(in the rows, 128 means zero)
Named turns come first, each shown by rows before and after it. Which turns, in which order, take the first row of each pair that follows to the second? Write the first one first, as in the answered first pair.
turn j396:
[113 114 142 155 164 138 151 105 145 143  96 118 149 166] => [148 147  88 106 155  91 129 115 140 148 114 131 128 166]
[154 115  84 110 118 113 106 122 121  86 165 156 106 143] => [133  95 126 151 101 170 103 129 138  84 160 150 126 138]
[127 124 143 118 132 144 157 118 111 113  95 116 117  88] => [148 139 118  98 126 120 144 126 106 115 103 122 105  87]
[119 139 137 137 120 152  93 155 158 143 152 132 134 138] => [ 97 114 159 151 165 130 135 122 137 131 121 119 146 149]
turn j142:
[141 105 157 131 141 177 143 115  99 139  75  58 111 120] => [147 121 128 146 160 147 129 118 125 176  78  67 123 181]
[ 98  97 178 167 157 156 165 104 127 129  89  99 153 138] => [103 110 132 188 154 116 148 109 133 158 102 122 156 190]
[116 140 117 138 137 131 113 118 137 129 117 130 135 163] => [119 133 109 143 113 124 109 108 113 118 129 143 123 142]
[102 107 163 108 171 127 153 134 143  92 149 123 140 119] => [106 116 128 122 178  97 140 134 150 119 153 134 148 168]
turn j674:
[122 105 122 123  82 181 110 169 117 142 166 110 141 124] => [120 107 125 124  89 177 109 174 124 144 170 112 143 132]
[138 130 103 122 142  92 128 115 117 141 106 113 111 120] => [141 127 107 112 138  96 128 120 114 134 112 114 108 111]
[169 142 107  97 145  83 118 107 112  76 134 153 133 110] => [165 143 115  93 162  79 119 121 125  78 146 154 143 125]
[ 99 146 131 135 153 131 141 125 147 152  77  60 152 144] => [109 146 127 130 139 133 141 112 129 152  67  60 142 126]
turn j945:
[130 140 127  99 153 135 142 119 133 106  99 108 136  86] => [138 140  95 144 128 131 135  99 124 145  78 119 134 122]
[139 141 129 139 116 107 143 158 152 156 164 120 140 145] => [134 134 161 124 116 135 155 162 146 132 154 104 136 104]
[107 124 135 166 133 101 145 127 118 147 127 140 154 129] => [108 126 149 145 147  97 146 141 123 126 144 138 157 115]
Now pairs of rows:
(2 to 3 turns a pair)
[127 171 109 166 130 155 107 110 170 158 105 130 112 148] => [130 173  97 150 155 124 124  94 156 155  97 131 109 155] -> j396 j396
[154 156  91 113 117 113 114 124 140 151 119 131 113 144] => [136 142 111 137  91 126  99 145 144 130 162 151 118 128] -> j396 j945 j142
[144 163 147  47 173 146 109 145 161  92 147 113  99 111] => [144 155 125 129 136 192 109  92 161 169  63  99 102 154] -> j945 j142
[120 115 144 139  83 168 119 117 113 137 116 122 100 118] => [130 121 113 149  90 141 106 117 123 159 127 136 103 159] -> j142 j142 j142
[125 131 155 116 117 143 137 136 106  97 122 105 102  82] => [136 135 103 162 104 113 132 109  95 143  97 122 103 131] -> j396 j945
[132 144 137  75 154 122 123 149 130 112 132 121 113 103] => [117 120 131 163 125 153 131 102 114 152  85 120 117 138] -> j396 j396 j945
[150 145  82 127  98 123 111 136 137 128 130 145 110 148] => [133 141 115 114 145 122 118 163 170 111 146 139 135 161] -> j945 j674 j674
[ 94  77 126 190  83 126 114 112  92 145 106 135 140 140] => [119  96  94 139  92  78 123 102  59 128 108 136 114 119] -> j396 j674
[123 110 170 129 177 139 124 141 156 142 121 118 136 143] => [123 113 155 147 169 130 118 135 152 157 117 125 134 162] -> j945 j945
[124 124 112 156 126 122 138  92 118 167  94 136 131 156] => [140 127 115 130  82 140 127  96 101 140 114 138 109 101] -> j396 j142
[127 139 156 131 119 183 111 149 162 127 114 107 132 105] => [137 149 106 126 167  99 123 128 150 152  99 120 137 171] -> j142 j396 j396
[142 132 127  75 144 113 149 154  71  92 130 132  91 138] => [152 137 113 108  84 155 133 139  63 116 108 126  78 123] -> j945 j396
[147 139 129 119  80 150 111 135 136 119 166 151 120  89] => [106 103 168 160 155 138 150 124 147 116 145 142 160 137] -> j674 j674 j396
[140 128 115 104 129 111 152  95  81 119  94 116 107 115] => [142 137 112  87 149  88 150 112  90 110 115 125 111 123] -> j945 j945
[136 124 136  94 176 104 159 177 158 102 143 147 150 136] => [146 126  99 177 106 140 133 143 155 165 106 162 142 169] -> j396 j945 j945
[142 144 129  92 109 142 111 136 141 114 146 118 114 102] => [135 128 112 116 127 116 141  86 106 130  98 113 113 124] -> j945 j396 j396
[161 128  74 165 120 113 127  99 114 151  86 151 133 168] => [146 123 113 167  77 155  91 151 140 117 166 170 138 133] -> j142 j945 j396
[132 154 102  95 156 136 122 137 165 154 137 133 153 170] => [121 144 138  87 159 175 142 134 162 134 119 110 155 131] -> j945 j674
[135 146 118 140 129 168 100 169 187 158 138 110 154 151] => [107 113 153 127 197 145 154 136 160 128 100  93 166 146] -> j945 j396
[115 101 154 122 190 116 152 153 139 100 133 114 134 142] => [133 123  99 156 132 105 107 162 151 145 156 146 124 180] -> j142 j396 j674
[134 112  78 167 105 102  73 113 146 140 143 143 153 167] => [123 101 157 132 134 181 113 108 162 109  94  83 153  96] -> j674 j142 j142
[137 118 112  85  99 114 135 139 117 106 151 139  94 102] => [140 131  89 117 127 102 125 142 150 153 135 141 119 171] -> j142 j945 j945
[161 123  89 176 101 123  94  92 111 182 142 166 123 136] => [161 127 137  96 198 121 153  83 118 146  88 111 131 106] -> j142 j142 j396
[148 116 165 159 150 126 161 120 147 175  87 101 161 170] => [156  98 147 170  71 115 152  91  71 141 115 135 121 112] -> j142 j142
[137 130 156 153  87 159 124  95  94 148 104 120  90  94] => [150 154 135 151 121 149 122  98 120 182  74 106 101 139] -> j142 j142 j674
[103 113 152 178 103 166 136 117 111 134 114 120 136 113] => [125 137 105 134 164  85 151 107 101 145  98 113 132 154] -> j142 j396
[121 140 135 118  91 185 109 109 113 108 128 125  95 120] => [116 136 129 146  92 188  99 115 131 126 138 132 107 148] -> j674 j674 j945
[144 153 146 114 116 128 122 131  69 120 136 142 106 110] => [141 151 145 111 127 121 129 124  64 120 133 142 110 112] -> j396 j396 j396
[101 136 207 104 148 135 120 162 132  75 149 130 149 104] => [ 93 117 202 181 122 169 124 127 133 126  95 122 157 141] -> j674 j945
[ 86 112 161 120 118 140 131 150 123  99 168 133 133  93] => [105 131 124  86 128  95 129 147 110 103 171 142 116  98] -> j396 j396
[140 130 138  86 110 126 132 123 100  98 142 128 105  74] => [129 140 159  91 177 136 140 145 163 125 118 101 140 127] -> j142 j674
[134 154 134 118 153 156 119 149 157 136 119 116 137 138] => [139 155 126 104 166 132 127 141 146 136 114 119 133 145] -> j396 j396
[114 122 119 139 124 100 138  96  72 129 109 132 103 141] => [144 167 103  87 137 102 115 134 114 143 117 119  99 143] -> j142 j142 j396
[133 139 138  95 125 128 149  99 118  98 114 122 111  96] => [122 132 129 159  92 157 135  90 124 139 102 132 121 131] -> j945 j396 j396
[123 107 133  50 207 110 151 141  97 121 115 129 106  89] => [105  95 182  99 159 200 123 172 136 126 136 127 122  71] -> j396 j396
[ 98 109 147 142 121 135 127 129 143 131 155 140 162 167] => [117 106 126 149  87 147 133  89 103 138 114 132 134 136] -> j674 j674 j674
[135 144 112 142 124 132 120 141 140 130 142 128 143 130] => [124 128 122 150 144 130 143 122 120 124 114 116 144 120] -> j945 j945 j396
[112  61 106 138 104  81 145  77 110 132 121 132 157 134] => [121  80 111 122  84 100 103 137 156 126 186 146 161 131] -> j396 j396 j945
[146 139 109 103 110 125 112 149 128 116 159 135 121 121] => [124 111 124 167  98 152 120 121 126 137 130 134 136 140] -> j396 j945 j674
[127 150 124 167  88 146 107 120 126 145 104 101 127 155] => [143 153 109 135  89 123 121 103  96 129  95 100 108 131] -> j396 j674 j396
[109 121 186 159 140 169 115 173 148 113 173 133 154 122] => [120 125 135 179 108 131  97 166 123 130 197 166 145 149] -> j142 j142
[139 133 146 140  95 156 103 164 154 137 154 132 120  98] => [138 134 138 135  98 146 100 169 156 139 165 134 120 105] -> j945 j945 j142
[113 136 114 146 127 101 110 143 141 145 166 159 149 189] => [132 133  94 145  78 120 122  91  90 148 112 147 112 141] -> j674 j674 j674
[153 133  79 138 142  90 125 113 106 170 102 134 110 170] => [130 103 133 186 105 173 131 102 111 159  84 119 117 131] -> j396 j396 j674
[123 126 108  87 137 105 143 116  81  75 132 146 130 107] => [139 139  91 117  77 139 121 112  88 106 123 151 119  99] -> j945 j396
[112 107 153 137 169 184 145 118 146 159  95 111 150 134] => [163 153 102  66 134 156 106 144 146 151 126 119 113 100] -> j396 j945 j396
[133 123 124 142  77 128 117 131 112 137 145 154 117 116] => [127 113 121 135 114  93 145 105  91 131 126 149 120 129] -> j396 j396
[147 150 106 152  83 119 123 108 115 130 128 140 101 109] => [136 152 140 108 114 125 128 133 128  94 143 129 104  80] -> j945 j142
[141 121 156 110  74 143  78 123 114 107 129 118  98  59] => [156 138  91 136  78  83  53 126 123 150 142 145 108 139] -> j142 j142 j142
[146 142 110 120 109 103 113 157 131 122 175 151 121 129] => [131 115 116 180 106 118 137 107 104 147 118 138 127 148] -> j945 j396 j945
[101 108 155 108 135 124 167 125 112  87 103 126 122 131] => [108 122 131 117 140 116 169 110 117 116  78 123 119 159] -> j142 j674 j674
[104 109 164 167 114 149 104 169 159 114 160 154 171 172] => [139 137 101 106 135  65 105 155 132 118 159 161 149 182] -> j396 j396
[127 133  79 139 144  57 155  73  96 139 133 161 120 173] => [125 152 179 108 122 204 130 146 190 116 136 105 132  97] -> j396 j142 j142
[139 145 118 156 100 155  93 104  88 171 115 132 100 139] => [141 147 104 127 130 101  93 122  87 159 157 156 105 163] -> j396 j674 j945
[120 135 121 134 149 113 143 133 158 142 136 122 137 166] => [133 134 106 140 120 120 148 101 131 149 103 115 121 147] -> j674 j674
[136 127 149  99 160 167 132 153 158 129 108  98 152 131] => [127 110 128 148 164 130 133 137 147 154 109 120 160 180] -> j142 j396 j396
[115 126 153  97  99 137 114 173 133  83 147 129 103 111] => [ 95 118 157 147 128 136 117 177 162 111 132 126 134 169] -> j142 j142 j396
[134 129 142 107  81 166 123 123 127 129 109 126 112  85] => [138 138 133  80 141 128 150 116 131 130  80 109 121 105] -> j396 j396 j142
[107 105 131 140 103 146 117 123 110 101 172 129 132  89] => [113 116 120 132  98 139 113 128 114 102 179 132 127  89] -> j396 j396 j396
[141 136 137  75 136 114 128 132 111  96 162 132 112  84] => [143 143  99 108 154  83 114 140 134 141 167 152 132 162] -> j142 j674 j142
[120 160 124  91 153 142 118 167 179 138 133  95 151 154] => [101 129 126 175  94 170 109 144 156 149 141 119 156 164] -> j142 j674 j396
[115 119  99 160 139  83 133 119 128 146 149 154 143 163] => [106  98 144 165 111 151 154  94 107 125 105 121 130  98] -> j945 j945
[139 122 128 117 135 103 152 130 126 122 127 157 148 103] => [144 130 135 114 130 130 151 129 137 128 109 140 149  88] -> j945 j396 j142
[148 147 124 100  88 155  84 154 140 110 150 128  97  66] => [ 97 101 187 142 144 177 132 127 136  95 122 114 132  77] -> j396 j674
[126 121 120 105 161 102 141 140 139 110 149 120 144 132] => [134 127 111 112 128 118 118 153 146 115 169 135 140 126] -> j396 j142
[116  97 124 146  53 123  96 150 110 117 166 129 135  75] => [105 114 146 136 134 125  96 189 186 142 162 106 179 138] -> j674 j142 j142
[134 135 120  78 122 106 135 129 105  97 146 130 107 104] => [123 138 157 101 139 158 127 164 163 118 140 108 139 129] -> j396 j142
[144 142  90 134  64 153 110 117 121 171 108 138  85 108] => [138 146 130  73  96 149 121 149 133 120 143 130  88  62] -> j945 j945
[115 109 132  98 159  98 151  95  99  81 126 128 124 131] => [112 113 143 129 166 131 157  84 118 111  86 106 134 152] -> j674 j945 j142
[108 126 111 192 101 152 119 104 133 184  87 135 138 161] => [105 106 134 152 112 147 156  74  82 137  68 119 118  98] -> j142 j396 j142
[123 121 109 163  89 132 117 107 108 135 114 130 131 128] => [100 106 141 155 146 109 134 124 121 112 142 132 159 146] -> j945 j396 j396
[122 123 122  98 138  81 118 144 145 111 137 137 134 129] => [118 118 147 104 117 117 114 150 150  97 143 131 133 100] -> j142 j142 j396
[117 132  93 162 124  89 114 123 135 146 150 154 144 185] => [ 99 118 116 184 129 114 124 120 139 142 140 145 152 181] -> j396 j396
[103 113 136 156 106 134 158 127 134 132 145 169 132 141] => [104 109 140 140 111 132 175 107 111 120 123 158 121 117] -> j396 j945 j945
[135 133 104 180  90 138 110 115 128 168 118 149 126 162] => [120 107 130 182  87 150 134  94  95 140 103 139 119 124] -> j396 j142
[ 82 125 168 117 135 144 145 162 154  71 177 112 131 113] => [100 132 126  99 176  88 184 107 117  90 101  94 114 137] -> j142 j945 j396
[135 128 139 111 102 143 104 174 116 104 168 157 127 126] => [145 132 107  98 121  99 138 124  69 111 118 151 109 131] -> j945 j396 j396
[120 108 128 162 155 111 129 120 152 164 115 130 141 182] => [131  97 109 157  92 103 124  98  89 132 138 152 110 126] -> j142 j674
[134 135 161  82 153 150 137 142 140 112 114 110 125  99] => [134 150 140 114 150 143 110 159 170 150 128 123 141 150] -> j142 j396
[131 128 109 129 147  95 130 126 120 136 129 140 128 155] => [133 137 130  94 136 124 124 145 130 108 146 130 117 106] -> j945 j396
[137 122 138 185  66 207 101 106 120 144 104 119 116  96] => [121 108 134 166 160 138 164  63  95 140  48  97 129 136] -> j396 j142
[137 137 134  91 114 151 132 134 138 124 126 112  95  92] => [131 140 123 107 154 133 138 137 167 152 114 111 115 149] -> j396 j142 j396
[122 100 141 149  87 127 130 118  89  91 166 160 118 106] => [118 105 183 112 141 149 156 130 116  79 134 121 134  91] -> j396 j396 j142
[157 127  73 156  97 106  91 113 123 181 116 159 110 187] => [151 111 130 118  71 167 121  98  87 120  97 129  83  68] -> j674 j142
[ 95 130 149 129 166 112 129 120 146 117 157 128 147 154] => [106 144 141 124 139 131 105 136 157 122 172 135 140 150] -> j396 j396
[152 140 113  89 136 115 142 112 139 128 113 131 123 112] => [146 137 116 108 137 132 145 105 148 145  92 120 128 122] -> j674 j945 j142
[122 113 173 149  75 214 145 161 165 106 167 120 119 119] => [122 119 139 181  79 185 132 161 178 146 171 140 130 183] -> j674 j945
[123 127 102 138 110  96 137  99  81 117 119 140 114 103] => [117 119 115 148 114 106 143  95  78 113 112 136 119 104] -> j396 j396 j396
[ 87 101 167 177 177  82 164 117 136 120 117 108 141 179] => [138 135 114 106  93  59 126 125  90  87 164 135  76  98] -> j396 j142
[121 114 124 169 140 129 161 100 107 151  84 118 128 147] => [143 155 108 117 118 125 103 175 153 142 171 142 123 138] -> j396 j396 j945
[143 151 133 100  84 165  88 161 149 121 164 131 114  80] => [141 152 108 149  81 154  77 155 166 163 159 145 128 139] -> j674 j945 j945
[129 135 126 131 131 128 140 116 112 140 107  98 135 100] => [134 140 125 115 134 126 141 118 117 137 111  95 131  98] -> j142 j674 j674
[ 94  97 127 178 149 136 116 141 148 165 132 152 150 173] => [107  88 112 170  89 139 115 119  89 134 146 169 113 115] -> j142 j674 j674
[111 116 122 117 148  76 135 147 128 115 162 147 133 124] => [ 92  97 154 148 134 116 134 155 141 115 161 141 148 122] -> j396 j396
[128 106 142 136 168 131 155 113 131 115  95 120 144 145] => [156 141 111  89 143 109 113 153 141 107 157 143 128 128] -> j142 j945 j396
[126 132 136 116 159 106 140 138 135 122 139 134 138 144] => [123 125 154 110 150 119 143 134 125 109 135 130 131 119] -> j142 j142 j142
[124 139 118 161 146 116 143  93 128 162 107 120 143 156] => [127 146 157 118 121 170 131 126 144 125 130 105 132  86] -> j945 j396 j945
[117 127 160  89 214 143 131 168 189  95 155  99 127 126] => [117 121 124 182 183 155 129 122 186 167  95 100 134 187] -> j674 j945 j945
[120  91 129 143 101 169 167 135 127 105 104 111 148 100] => [139 107  74 158  93 128 149 125 123 146  98 129 141 149] -> j142 j142 j674
[158 165 110  90 150 117 117 132 135 130 128 127 131 129] => [154 162 124  77 149 134 122 133 137 117 126 121 130 110] -> j142 j142 j142
[155 132 122  83 101 127  93 135 144  95 188 155 117 107] => [111  88 181 147 128 170 122 122 157 100 162 140 154 127] -> j396 j674
[132 133 122 134 114 128 102 162 148 135 159 146 129 143] => [125 126 151 115 126 146 112 164 148 115 157 132 130 114] -> j674 j945
[153 123  84 108  83 124 111 129  67 124 152 162 101 115] => [129 119 166  75 145 173 131 166 118  88 153 124 131  93] -> j142 j674
[120 127 113 124 162  77 134 135 115 114 153 150 134 147] => [103 109 144 167 134 126 119 146 136 124 161 153 150 144] -> j396 j396 j142
[119 146 102 110 136 113 114 149 124 126 185 151 128 132] => [ 91 111 138 145 122 150 130 130 105 112 172 145 133 107] -> j674 j142 j396
[119 124 175 128 152 140 119 144 126 136  89 149 156 134] => [137 146 132 119 143 106 103 143 127 151 100 163 148 155] -> j674 j945 j396
[114 106 166 129 115 158 157 109 135  83 129 116 146 106] => [121 108 135 156  78 148 145  88 112 103 128 134 134 114] -> j945 j142 j674
[ 99  93 136 172 105 115 125 124 111 108 172 155 129 130] => [ 98  91 142 144 135 102 141 125 106  89 167 149 131 123] -> j396 j945 j674
[114 115 167 189 182 167 149 125 173 149 105 131 175 185] => [109 115 193 162 189 180 156 135 174 121 111 123 171 152] -> j945 j945
[103 125 153 144 138 207 149 146 125  97 120 104 138  78] => [119 140  77 147 140 102 112 167 119 120 192 164 140 154] -> j945 j142 j945
[138 131  98 152  82 135  99 167  91 140 165 138 106 117] => [124 127 151 115 123 166 115 189 119 108 162 108 117  84] -> j945 j142
[141 158  61 120 131  91 139 107 130 151 102 135 115 164] => [143 162  85 149  66 166 103 136 160 152 124 135 117 131] -> j396 j674
[140 138 159  90  89 179 120 137 114 111 122 107  93  50] => [142 164 157  53 158 148 116 175 168 123 136  96 119 102] -> j142 j142 j945
[147 130  63 115 144  94 139  95  97 118 139 109 136 122] => [142 144 103 126 131 177 113 146 167 132 154  87 162 118] -> j396 j142 j142
[105  99 157 169 109 160 133 129 125 115 136 133 140 108] => [105 112 154 139 153 124 126 159 152 110 164 137 154 139] -> j142 j142 j945
[129 127 127 123 139 164 154 129 122 140  79  98 111 133] => [134 145 119 105 137 154 116 177 161 136 140 117 118 147] -> j142 j945 j396
[129 124 112 181  81 151 113 104 114 163  92 134 130 141] => [117 114 167  90 145 136 150 122 108  85 107 111 127  78] -> j396 j945 j945
[131 125 124 148  75 165 111 115 122 122 144 143 110 107] => [107 114 143 160 130 127 118 132 140 116 175 156 143 157] -> j945 j396 j945
[ 94 133 165 152 152 148 110 111 133 143 103 142 147 136] => [ 94 126 177 136 145 154 112 112 121 122 111 143 140 104] -> j142 j945 j945
[123 126 155 142 108 180 128 132 135 121 120 114 129 108] => [125 120 115 141 134 106 147  92  88 126  99 130 120 135] -> j396 j945 j142
[112 102 151 131 149 128 140 146 126 105 148 128 161 106] => [112 101 138 170 131 145 138 123 128 140 114 123 163 131] -> j945 j142
[132 117  96 155  79 107 110 153  82 126 109 152 108 113] => [144 134 117  97 101 119 118 163  89 107  96 125  99  78] -> j142 j396 j396
[119 117 159 104  93 158 105 141 116  80 177 141 120  59] => [111 127 171  80 212 120 148 142 152  99 124 101 152 126] -> j142 j396
[131 143  83 139 135 123 109 150 173 193  97 133 142 202] => [140 160 106  42 172  97 119 181 170 129 135 128 132 151] -> j674 j945
[130 138 164  74 182 106 150 146 135 108 119 103 137 118] => [139 161 146  87 162 115 119 172 169 130 144 115 145 145] -> j396 j674
[ 96 144  95 119 135 114 133 148 180 158 124 111 135 161] => [100 130  73 145  75 110 123 130 139 151 141 134 111 136] -> j396 j142 j674
[146 148 107  98 119 119 108 156 139 132 177 161 106 139] => [107 113 152 151 127 155 123 155 157 132 173 161 136 153] -> j396 j945 j945
[101  84 156 162  92 138 147 103  73  87 152 153 110  97] => [ 84  94 191 156 171 160 159 134 149 110 130 120 157 148] -> j674 j142 j674
[103  81 122 171  87  88 173  75  33 110 131 158 125 118] => [105  93 127 126 108  62 160 109  43  81 181 167 126 110] -> j674 j945 j945
[184 140  71 113  67 137  75 122 100 173  98 118  91 121] => [132 115 176  63 152 150  96 191 146  91 169 105 128  84] -> j396 j945 j945
[103  88 139 172  93 126 124 131 102 104 172 158 132 114] => [ 92  84 172 178 134 159 140 131 135 118 132 127 156 135] -> j142 j674 j674
[ 92 124 131 112 140 107 140 133 105 102 150 141 116 134] => [107 135 115 101 127 104 136 123  96 107 131 138 101 124] -> j674 j945 j396
[135 134 105 144  97 134 105 134 129 136 150 155 144 141] => [133 142 130 111 135 133 112 156 149 118 160 143 154 132] -> j945 j142 j142
[112 124 109 160 116 116 118 127 138 140 142 155 135 170] => [121 116 120 117 137 107 157  96  99 112 103 132 116 125] -> j945 j945 j396
[116 106 133 184  91 159 123 144 131 127 147 151 130 135] => [110 104 138 166 113 139 123 160 142 116 170 158 139 139] -> j945 j142 j674
[ 97 120  85 115  95 123 100 155 103 135 178 156 119 181] => [ 80 116 148  67 171 147 142 161 125 105 144 107 138 153] -> j945 j142 j396
[152 141  93  58 117  63 113 151  59  79 167 157 115  84] => [143 118  88 163  40 137 110  94  42 132 103 152 111  87] -> j945 j674 j945
[106 122 151 152 161 139 167  93 120 140  71 108 134 137] => [145 147  83 144  81 106 115 101  98 148 125 154  99 134] -> j142 j142 j396
[143 130 113 110 105 136 125 111  94 112 116 127 100  83] => [140 140 127  94 170 133 141 122 131 128  89 102 121 120] -> j396 j142 j396
[ 99 117 190  91 176 156 142 130 132  99 119 103 137 104] => [134 158 129  52 191 106 131 132 130 120 112 110 119 130] -> j142 j945 j396
[111 126 145 118 106 143 138 122 132 125 130 124 116  89] => [112 124 124 159 102 123 136 104 126 156 120 138 122 132] -> j945 j396
[152 135  86 153  84 130 106 138 109 156 129 147 141 119] => [122 103 132 177  98 161 131 128 107 136 115 133 156 106] -> j674 j396
[113  94 127 120 107  83 125 109  83 120  99 141 122 134] => [110  98 155 112 146 109 137 118 116 128  71 111 140 142] -> j142 j142 j674
